In the rows, zero is written as 128.
One turn moves each row of this set onto another row. After a few examples, where does it send each row asked below?
K_138: [126 104 109 101 125 106 127 130 100 154 136 133 118 155 103 107 132 136
 129 135]
K_522: [118 130 132 102 143 120 128 133 119 145 141 132 119 131  96 125 137 137
 135 157]
K_52: [120 115 118  97 110 127 112 132 127 146 120 139  92 113  87 120 125 153
 114 146]
K_429: [127 130 120  81 127 104 132 128 134 161 124 142  95 126 122 138 112 151
 128 153]
K_423: [148 117 120  80 120 107 127 151 120 173 118 143 113 122 100 113 125 154
 120 122]
K_365: [135 120 118 122 120 111 123 139 137 134 113 130 124 146 117 145 139 160
 119 157]
K_353: [151 142 115  99 106 120 125 132 127 131 130 136 120 148 115 129 148 139
 132 147]
K_836: [114 121 120 100 124 123 119 149 102 159 120 134 127 121 108 133 147 130
 117 131]
K_442: [120 121 109 107 116 112 133 120 111 176 131 139 112 121  91 132 138 147
 135 144]
K_371: [136 134 129  99 141  95 110 145 120 151 145 125 107 126 125 128 128 145
 114 128]
K_289: [142 118 118  93  95 131 120 127 124 155 150 129 120 129 112 121 140 171
 113 156]
K_952: [125 119 116  92 118  90 131 132 134 142 123 147 107 136 117 111 123 182
 129 127]
K_863: [127 107 137 107  99 120 133 133 122 164 117 132 113 145 113 116 141 171
 132 154]
K_320: [131 111 135  77 124 108 132 133 117 145 146 145 114 114 123 143 157 151
 118 145]
K_897: [124 103 116  95 114 112  88 143 108 140 121 130 123 125  97 129 145 158
 109 135]
K_205: [112 121 110 114 125 102 117 130 115 143 118 126 121 120 124 143 153 153
 138 152]
K_222: [130 110 105  94 134  82 137 142 110 155 122 134 119 129 126 144 145 151
 133 146]
K_896: [135 114 119 113  94 109 108 150 107 151 129 139 106 150 121 112 128 135
 131 142]
K_295: [140 110 103  98 107 102  98 136 115 159 134 156 112 152 130 111 138 151
 116 147]
K_650: [152 119 121  89 124  96 109 140 129 120 128 147 101 120 109 108 136 151
 118 136]
K_405: [107 143 116  98 117 104 104 133 129 140 121 119 118 125 101 125 127 160
 128 145]
K_524: [149 127 126 107 108  91 122 147 127 129 111 131 126 128 129 128 138 155
 127 156]
K_299: [108 111 111 101  96 101 133 124 133 151 119 144 122 133 101 119 127 166
 136 138]
K_136: [140 133 132  89 129 103 112 125 143 161 126 156 107 113 105 135 136 159
 131 147]
K_756: [134 114 134  95  91  98 135 130 126 158 143 136 107 144 112 133 152 172
 129 139]
K_69: [123 126 120  89 143  97 109 162 137 157 128 134 106 139 117 123 145 151
 133 133]
K_144: [136 129 111 103 130 123 117 130 122 117 134 140 105 127 112 105 132 149
 137 145]
K_462: [140 106 128  91 105 117 133 142 129 142 146 137 101 141 108 132 134 183
 115 146]
K_65: [130 109 133  89 109 132 132 127 112 138 143 147 122 112 100 136 135 148
 120 146]
K_326: [131 101 121  88 118  95 124 143 134 175 127 134 112 116 112 124 134 140
  99 138]
K_244: [155 124 110  98 122 103 135 150 130 132 133 138 129 135 124 123 142 147
 132 164]
K_452: [123 104 111  76 112  92  93 146 126 147 120 148 114 123 113 127 135 171
 115 144]
K_865: [117 121 103 113 124 113 113 140 129 147 127 140 122 131 100 100 125 143
 110 126]
K_238: [141 104 107 117 113 118  98 159 114 156 140 145 127 136 110 135 140 156
 121 153]
K_632: [141 106 132  90 132  95 132 128  98 160 142 153 113 138 117 117 127 141
 129 141]
K_62: [144 103 123 103 119 114 101 146  98 158 122 156 113 144 129 130 138 158
 115 147]

K_462 moves to K_62
K_863 moves to K_896
K_320 moves to K_452
Now find these:
K_423 moves to K_371
K_897 moves to K_205
K_52 moves to K_836

One turn moves each row of this set onto another row. After a few examples, where does it send each row asked below?
K_465: [129 115 122 131  94 144 129 167 128 151 119 116 117 155 157 133 113 115
  97 115 101 144 104 131 119 118 117 123 117 148 135 140 152]
K_318: [124 129 147 139 124 140 135 166 127 131 109 126  88 141 139 114 105 140
 129 121 107 159 103 129 134 123 114 138 135 147 126 116 123]
K_564: [133 145 133 115 135 126 132 155 105 131 135 111 136 130 159 143 111 117
 109 131 118 158 136 126 134 116 159 111 133 170 129 138 138]
K_687: [130 140 139 140 115 145 124 158 125 143 115 128  92 132 139 108 105 143
 139 140 117 167 112 135 132 116 131 144 127 160 122 120 133]
K_432: [122 111 138 134 109 139 149 140 133 158 115 129 100 141 162 130 120 110
 103 130 127 138 125 133 122 120 136 112 129 169 110 138 163]
K_168: [135 148 131 115 129 123 131 156 120 135 119 111 131 138 150 165 105 112
 102 115 132 157 139 125 126 100 150 115 137 155 133 134 128]
K_990: [125 142 127 124 133 134 116 170 113 129 119 111 129 128 158 145 116 126
  99 132 114 166 135 136 133 118 161 125 118 166 143 142 149]
K_799: [117 135 128 130 140 130 139 154 111 125 125 101 136 138 161 152 110 126
  98 118 111 166 130 126 122 124 148 140 142 166 127 137 145]
K_566: [119 123 117 124 116 146 118 149 121 138 105 115 132 150 144 129 108 124
  97 135 111 162 106 133 120 121 124  93 115 159 137 121 130]
K_697: [141 124 127 141 104 147 142 158 137 139 114 141  93 129 162 123 104 108
 121 130 124 146 123 144 128 121 168 127 133 145 119 144 145]
K_940: [123 117 115 134 104 143 134 156 111 143 106 118 129 139 157 143 119 123
 107 119 107 155 101 121 114 126 121  98 111 152 129 137 146]
K_247: [135 137 133 131 105 144 135 159 122 147 105 132  90 129 136 123 113 130
 155 137 123 168 124 140 132 110 132 126 126 159 119 119 131]
K_955: [134 126 136 131 112 140 149 172 126 134 105 132  83 134 133 130 106 121
 138 111 116 157 113 136 137 118 115 124 130 141 120 127 121]
K_848: [134 126 145 147 119 141 125 161 141 133 122 129  96 129 147 108  96 131
 119 127 107 156 107 130 122 118 142 153 146 143 129 126 136]
K_498: [122 125 137 128 112 134 138 157 126 138  88 138  92 136 136 125 130 129
 136 131 125 162 132 149 125 119 127 115 110 172 112 119 134]
K_391: [112 128 119 140  98 136 133 139 117 147 118 122 135 126 145 136 127 119
 122 109 124 160 113 128 101 116 125 107 115 158 123 137 143]
K_877: [134 120 145 137 118 137 138 165 143 127 117 132  90 129 139 117  96 114
 120 107 108 150 110 134 127 119 133 136 149 132 130 128 121]
K_619: [119 124 127 133  87 136 135 150 131 154 133 121 121 139 147 128 123 105
 115 100 116 148 119 139 108 109 120 127 118 151 130 145 148]
K_543: [136 144 136 117 129 120 132 158 116 130 124 114 132 135 151 158 115 111
 106 119 134 149 135 119 126 100 148 105 141 157 127 131 128]
K_140: [126 128 144 131 116 135 125 160 126 141  86 135  94 143 143 120 127 142
 128 141 121 160 123 139 124 118 128 120 109 173 119 113 138]
K_3: [146 125 130 129 108 143 140 166 141 134 116 137  88 122 136 123  92 104
 130 119 115 156 121 145 134 114 146 127 138 137 125 137 126]
K_926: [127 136 144 136 116 143 126 159 122 143 107 125  94 137 143 110 111 146
 142 141 110 167 113 131 131 118 127 135 130 159 126 111 131]
K_895: [124 122 120 123 104 151 115 156 137 146 120 111 122 163 143 119 104 115
  90 134 107 156 113 147 124 114 123 121 120 157 140 126 139]
K_647: [130 140 124 119 126 123 118 168 119 132 116 116 129 130 136 160 117 113
 102 118 136 155 142 138 121 103 159 115 127 153 140 133 133]
K_933: [109 129 134 139 138 131 127 171 118 117 116 106 131 131 159 150 126 131
  95 113 113 162 126 128 121 122 146 141 131 160 135 138 151]
K_182: [114 130 125 125  97 144 120 141 140 149 133 116 125 147 132 114 113 107
 109 119 122 158 128 155 113 105 126 125 120 162 134 131 136]
K_814: [111 133 136 132 132 124 129 170 129 117 111 112 127 131 144 161 127 114
  99  98 133 156 134 132 117 105 138 126 136 148 135 134 134]
K_22: [127 146 131 115 128 127 119 168 124 128 113 117 126 128 143 156 116 110
 102 116 133 159 145 140 130 101 154 110 121 156 143 137 132]
K_899: [130 126 135 129 107 140 149 167 122 138  99 131  85 132 135 131 115 122
 150 117 116 162 119 136 133 117 117 120 132 147 119 121 123]
K_58: [118 121 146 128 115 128 145 160 122 135  91 138  90 135 142 124 132 130
 134 114 114 156 126 141 125 127 119 113 111 165 116 121 133]
K_525: [147 130 130 139 109 148 127 162 137 141 120 133  94 121 144 114  94 120
 129 139 114 162 117 140 129 115 156 145 136 148 123 134 141]
K_85: [122 109 140 123 119 141 147 144 133 153 111 127  97 152 160 127 111 108
  92 132 117 137 122 136 133 125 132 100 130 167 120 133 153]
K_753: [112 124 129 133 139 126 128 170 109 124 123 106 133 132 153 148 122 130
  94 112 109 158 127 129 118 129 151 136 133 158 139 136 147]
K_802: [119 134 130 128 135 126 140 156 123 123 116 104 133 142 150 166 113 116
  97 107 128 159 131 124 117 108 140 132 149 153 124 130 133]
K_539: [114 120 149 135 114 135 138 128 140 158 120 128 104 143 153 120 120 115
 102 129 136 139 129 135 115 112 135 115 132 171 115 129 154]
K_505: [140 138 129 133 104 146 138 164 124 145 111 135  86 125 133 125 107 124
 150 130 124 165 122 141 136 111 132 130 123 153 116 131 131]
K_549: [128 140 127 122 133 127 113 168 109 136 124 111 132 130 150 145 113 128
  97 129 115 159 135 132 126 118 165 123 122 163 147 136 144]
K_200: [107 133 122 130 110 141 118 131 126 140 117 118 138 137 131 123 117 121
 113 124 129 167 118 141 106 111 127 102 118 164 131 121 127]
K_325: [120 123 153 141 124 138 131 149 148 127 116 134  98 144 155 106 101 120
 103 117 118 141 115 140 120 122 151 129 148 140 132 124 125]
K_928: [114 124 126 131 132 123 133 169 121 121 114 111 130 132 138 162 125 114
  98 100 130 154 134 134 113 113 145 128 140 149 132 134 135]
K_399: [121 125 152 132 118 128 133 162 121 139  89 136  91 143 150 119 129 143
 126 124 111 154 117 132 124 126 120 116 111 166 124 116 136]
K_236: [115 118 151 124 124 137 136 132 141 152 116 127 102 152 152 116 110 113
  92 132 125 138 126 138 127 118 132 104 133 169 125 123 144]
K_927: [122 124 146 134 120 140 141 166 122 135 102 125  88 141 143 119 113 139
 138 120 103 161 108 129 132 125 112 127 137 148 126 113 125]
K_548: [132 149 130 116 133 128 130 153 108 137 128 108 133 134 161 151 103 122
 103 127 115 164 137 128 132 116 159 123 129 167 137 140 140]
K_310: [123 129 132 132 137 125 138 161 121 118 119 106 135 141 152 160 120 117
 100 118 132 152 126 119 118 107 139 123 153 157 116 126 134]
K_185: [127 129 142 151 112 142 129 145 143 138 121 136 101 132 162 108 108 125
 116 131 126 146 119 139 115 119 164 144 141 150 122 133 145]
K_88: [118 129 128 130 141 132 139 157 109 120 130 103 139 136 160 145 117 124
 103 128 114 161 128 125 126 123 148 130 146 171 118 133 144]
K_195: [135 118 137 129 115 143 145 161 143 128 109 139  90 141 156 121  97 103
 107 116 116 140 119 146 133 125 153 113 141 136 128 135 127]

K_200 moves to K_566
K_505 moves to K_687
K_58 moves to K_498
Now find these:
K_88 moves to K_310
K_85 moves to K_432
K_247 moves to K_926
K_185 moves to K_325
K_525 moves to K_848
K_814 moves to K_22
K_168 moves to K_548
K_549 moves to K_753
K_465 moves to K_619

One turn moves each row of this set onto another row. After a few examples, where does it send each row asked below?
K_364: [132 125 130 124 103 120 137 134 114 126 110 123 109 151 127 100 120 124
 111 108 122 133 134 145 141 145 128 128 128 151 137]
K_701: [132 114 131 129 111 129 127 130 115 139 106 118 101 133 140  86 118 124
 129 109 122 126 138 145 157 155 140 135 125 134 142]
K_762: [118 122 110 122 122 105 126 140 131 114 115 108 115 128 123 113 130 128
 144 129 139 116 139 124 138 156 118 151 124 137 143]
K_394: [154 110 124 132 138 144 122 126 145 133 128 119 115 143 155 134 121 118
 117 126 107 133 163 117 148 152 139 136  95 140 120]
K_898: [133 122 128 140 121 135 109 132 126 123 107 128 107 143 119  91 117 130
 103 119 108 117 147 147 135 139 125 139 131 155 128]
K_163: [148 107 127 138 146 143 130 127 144 126 128 115 109 150 157 135 117 128
 110 129 111 134 163 119 145 147 133 134  98 144 127]
K_279: [127 112 136 122 136 135 150 149 136 135 126 133 130 121 132  98 128 126
 147 142  96 140 163 125 123 150 120 129 113 132 135]
K_552: [150 109 136 137 124 104 136 133 111 127 100 130 112 130 130 128 120 142
 143 142 114 150 140 122 130 147 140 133 142 116 123]
K_851: [131 116 127 138 127 133 106 123 110 126 105 121 108 127 134  89 116 116
 120 130 112 130 128 150 147 143 137 139 125 143 116]
K_44: [137 106 135 123 120 128 135 140 124 147 133 117 144 123 148 114 131 119
 143 135 112 144 161 117 136 150 134 125 107 133 126]
K_705: [127 124 101 122 123 110 125 130 140 123 109 127 112 136 125 119 125 137
 129 138 130 113 141 131 122 164 115 154 136 149 145]
K_570: [154 112 138 131 135 122 113 119 121 115  99 119  99 135 138 137 129 152
 124 131 113 144 149 122 146 141 129 128 141 120 125]
K_546: [150 106 134 149 139 119 116 138 121 121 102 127 103 130 131 122 116 151
 146 127 109 132 161 119 142 143 142 141 137 108 128]
K_311: [134 119 132 121 153 147 147 139 144 111 116 129 108 148 138 133 123 117
 112 138  96 134 152 124 128 147 121 127 105 150 127]
K_811: [151 118 131 142 140 114 130 139 118 102  96 128  99 148 122 142 113 137
 125 134 110 142 141 119 130 139 137 135 137 125 117]
K_820: [140 103 119 130 146 138 119 134 123 135 128 130 134 136 156 124 112 116
 150 132 105 137 166 135 139 147 137 133 100 133 115]
K_288: [131 115 138 115 140 136 148 151 138 137 122 131 139 128 124 107 128 119
 144 135 101 132 167 130 120 149 125 125 116 140 138]
K_841: [125 115 102 123 132 110 117 123 125 130 110 118 117 122 142 116 122 129
 145 144 137 120 130 131 131 161 127 154 134 139 141]
K_450: [149 121 114 140 120 132 122 130 118 134 111 121  99 147 132  94 101 122
 110 106 123 141 138 141 143 148 141 139 127 146 133]
K_788: [130 127  96 128 128 112 120 139 133 106 114 109 106 143 118 123 119 124
 126 127 136 127 141 120 131 155 117 155 127 149 134]
K_918: [153 113 138 139 130 118 139 139 134 124  94 132  96 142 118 131 123 153
 125 132 108 128 157 118 128 153 136 138 146 122 139]
K_227: [136 117 149 125 127 115 132 141 120 110  95 121 105 128 116 123 137 146
 139 133 107 137 151 121 138 143 122 126 142 116 129]
K_763: [134 121  94 123 137 125 103 120 131 122 108 113 106 132 137 124 120 132
 124 136 133 127 139 127 130 162 116 153 137 150 137]
K_39: [139 102 119 139 151 137 120 131 126 127 134 132 127 138 163 123 108 127
 140 135 105 140 162 128 137 138 134 133 102 134 119]
K_132: [147 124 136 122 132 133 158 146 152 135 124 124 123 140 124 121 127 111
 113 135 107 138 152 112 121 153 134 129 109 148 133]
K_828: [129 117  98 134 138 118 108 135 128 117 113 102 107 127 133 113 116 125
 143 125 141 122 143 119 143 157 128 158 126 137 137]
K_526: [122 114 134 142 112 120 129 138 114 130 105 135 115 139 125  90 117 121
 126 129 109 110 135 152 134 148 139 143 126 146 127]
K_764: [138 117 137 126 131 133 168 148 147 131 120 123 116 139 125 116 126 118
 120 143 104 143 154 116 122 158 128 131 108 146 137]
K_667: [139 102 133 130 127 127 136 133 127 142 138 117 136 122 152 108 126 129
 145 139 114 155 162 122 141 145 128 127 104 130 127]
K_323: [146 123 128 116 157 147 136 133 149 115 117 128 115 147 133 133 123 110
 116 130  99 134 154 133 132 146 126 127 104 149 123]

K_820 moves to K_394
K_763 moves to K_788
Now find these:
K_311 moves to K_764
K_546 moves to K_570
K_526 moves to K_701

One turn moves each row of this set onto another row. After a few examples, where does it send each row asked below?
K_504: [147 116 147 131 128 161 126 124  97 144 117 137]
K_691: [142 118 140 140 125 163 109 120 105 131 115 138]
K_37: [121 133 120 139 121 140 143 139 114 123 118 120]
K_438: [121 117 123 119 121 138 135 124  98 107 118 120]
K_768: [129  96 142 131 117 126 116  98 122 131 113 123]
K_729: [149 116 142 132 114 139 104 100 106 142 114 133]
K_427: [124 120 132 131 120 158 125 135  98 113 118 130]
K_167: [120 130 143 127 114 139 154 122 116 128 133 115]
K_314: [130 113 145 127 118 148 141 136  90 118 122 128]
K_971: [145 130 143 141 122 123 145 116 129 128 139 122]
K_805: [129 128 123 122 124 131 153 132 119 129 121 109]
K_606: [140 108 131 127 125 121 146 130 137 129 130 118]
K_19: [131 100 140 147 121 121 119 119 137 132 118 126]
K_72: [146 103 145 136 116 117 117 104 127 137 120 122]
K_892: [145 105 129 130 142 126 133 116 138 132 122 120]
K_643: [127 125 127 114 110 151 132 129  93 122 121 129]
K_495: [134 133 118 122 122 139 152 135 116 131 126 120]
K_502: [148 112 140 119 118 157 112 117  98 129 123 140]
K_206: [133 124 140 124 117 124 101 111 110 142 125 144]
K_988: [133 114 146 137 113 135 115 112 105 157 108 138]
K_192: [121 119 145 110 127 157 136 130 108 131 131 125]
K_225: [135 114 140 150 113 140 106 107 121 144 111 134]
K_350: [153 116 140 135 112 139 110 101 118 148 120 137]
K_941: [136  95 147 135 122 112 120 124 121 140 117 134]
K_772: [144 113 134 133 127 117 143 121 137 135 124 111]
K_774: [141 125 133 137 117 148 116  92 107 142 110 129]
K_73: [133 128 139 114 130 153 113 121 107 148 124 141]
K_476: [150 117 132 124 136 161 123 116 100 118 121 130]
K_379: [149 118 133 141 134 116 142 135 126 138 124 129]
K_441: [128 125 128 111 122 149 136 134  96 120 120 120]
K_534: [129 135 112 131 127 127 145 119 120 134 115 117]
K_201: [130 132 130 139 115 125 153 134 103 130 119 123]
K_344: [146 116 145 135 122 112 116 113 124 126 136 136]
K_121: [137 104 139 135 108 114 124 108 132 140 122 125]
K_819: [134 118 126 145 133 127 140 136 138 129 122 120]
K_646: [146 122 136 118 124 158 113 119  92 130 117 133]

K_495 moves to K_643
K_892 moves to K_534
Now find these:
K_19 moves to K_819
K_206 moves to K_344
K_941 moves to K_379
K_441 moves to K_646

